cols: R H C P D G M T
[119 105 149 110 101 116  76 109] : q_315
[154  99 142 104 100 121 156 173] : q_613
[ 93  75 110  86  70  72 123  91] : q_153
[129 164 120 153 162 164 108  97] : q_754
[ 81 160 147 152 163 123  77 117] : q_961
[119 105 149 110 108  96 145 157] : q_711
size: [119 105 149 110 108  96] -> 6
loc: [152] -> q_961, 4
size: [154  99 142 104 100] -> 5

cols: E S L U
[166 124 183 102] : q_649
[126  78 101 121] : q_933
[136 122  79 101] : q_161
[126  94  79 121] : q_420
[142 100  80 122] : q_782
q: [126  94  79 121] -> q_420
size: [142 100  80] -> 3
loc: [102] -> q_649, 4
q: [166 124 183 102] -> q_649
loc: [78] -> q_933, 2

cols: J B V Z Y
[152 155 114 132 126] = q_449
[184 142 114 142 146] = q_13
[143 185 164 142 164] = q_217
[133  77 139 152 143] = q_141
again q_217:  -> [164]
down: [143 133] -> J
again q_13:  -> [142]
q: [152 155 114 132 126] -> q_449
q: [184 142 114 142 146] -> q_13
loc: [185] -> q_217, 2

cols: X Q A W
[138 112 144 116] : q_566
[113 148 117  90] : q_705
[115 141 116  96] : q_297
[ 96 120 123 170] : q_615
[ 97 186 131  92] : q_846
[111 146 113  97] : q_639
[138 102 175 123] : q_156
[ 96 120 123 165] : q_832
q: [113 148 117  90] -> q_705
down: [141 120 186 146 102 120] -> Q
size: [113] -> 1
down: [112 148 141] -> Q

cols: muvu gos sef nub gam nege Fot ped
[ 95  98 141 150  99  95 126 170]  q_231
[110 156 132 180 154 168 176 108]  q_965
[153 190  95 107 113  73 169 113]  q_941
[ 95 156 141 150  99 175 126 170]  q_926
[110 156 132 180  67  75 130 156]  q_430
again q_941:  -> [113]
down: [154 113] -> gam
again q_231:  -> [95]
down: [180 107 150] -> nub
size: [ 95 156 141 150] -> 4
q: [ 95  98 141 150  99  95 126 170] -> q_231
again q_430:  -> [156]

cols: feba neb tum tozi zub Rom nev ger
[ 83 131 149 182 100 153  72 162] : q_577
[101 128  98 125 146  91 153 113] : q_20
[181 181 141 181 181 191 181 181] : q_967
[ 82  99  77 187  99 115 146  94] : q_148
[173 128 140 113 162 108 183  99] : q_506
[ 82  99 140 187 191 115 146  94] : q_104
loc: [72] -> q_577, 7
again q_967:  -> [181]
down: [101 181  82] -> feba
size: [181 181 141 181] -> 4
again q_148:  -> [99]
q: [ 82  99  77 187  99 115 146  94] -> q_148
down: [187 113] -> tozi

cols: Siv terob rok suv namo Vop
[151 131 182 133 128 144]  q_747
[155 155 155 155 128 128]  q_414
[155 142 139 139 139 139]  q_968
q: [155 155 155 155 128 128] -> q_414
size: [155 155 155 155 128] -> 5
again q_968:  -> [139]
q: [155 142 139 139 139 139] -> q_968
q: [151 131 182 133 128 144] -> q_747
size: [151 131 182 133 128] -> 5

cols: rofi Dunor bome Kan sifuv Gel zifi Luta fak
[145 159 126 138 126 126 184 126 126] = q_845
[186 159 145 127 159 126 184 163  91] = q_247
[186 159 145 138 145 126 184 163  91] = q_857
again q_845:  -> [126]
again q_247:  -> [159]
again q_857:  -> [145]
q: [145 159 126 138 126 126 184 126 126] -> q_845
q: [186 159 145 127 159 126 184 163  91] -> q_247

cols: Todu gote kebo raba siged zut
[138 118 149 189  76 102] : q_850
[ 68 157 127 157 157 157] : q_98
[ 57 124 103 119 168 137] : q_258
[ 57 131 141 192 173  98] : q_484
[ 68 116 127 146 159 125] : q_945
loc: [138] -> q_850, 1
loc: [137] -> q_258, 6
down: [57 57] -> Todu
loc: [173] -> q_484, 5
again q_98:  -> [157]
down: [157 168] -> siged

cols: kinu Subem Nis dem Reg garil
[125 151 120 170  65 119]  q_517
[102 135 138 119 133 128]  q_39
[132 151 125 156  70 110]  q_718
[154 107 149 133  95 144]  q_685
[154 107 161 133  95 144]  q_661
down: [95 95] -> Reg
size: [154 107 149 133  95] -> 5
loc: [128] -> q_39, 6
size: [125 151 120 170  65 119] -> 6

cols: fet dopa mafaz Libon vad gevag zalav div Pinu
[128 130 135 123 126 122 138 137 118] : q_598
[131 126 131 129 131 132 124 124 130] : q_483
[120 103 194 123 127 120 125  73 120] : q_904
[134 121 151 126 135 141 122 108 133] : q_803
loc: [118] -> q_598, 9
again q_904:  -> [120]
size: [120 103 194] -> 3

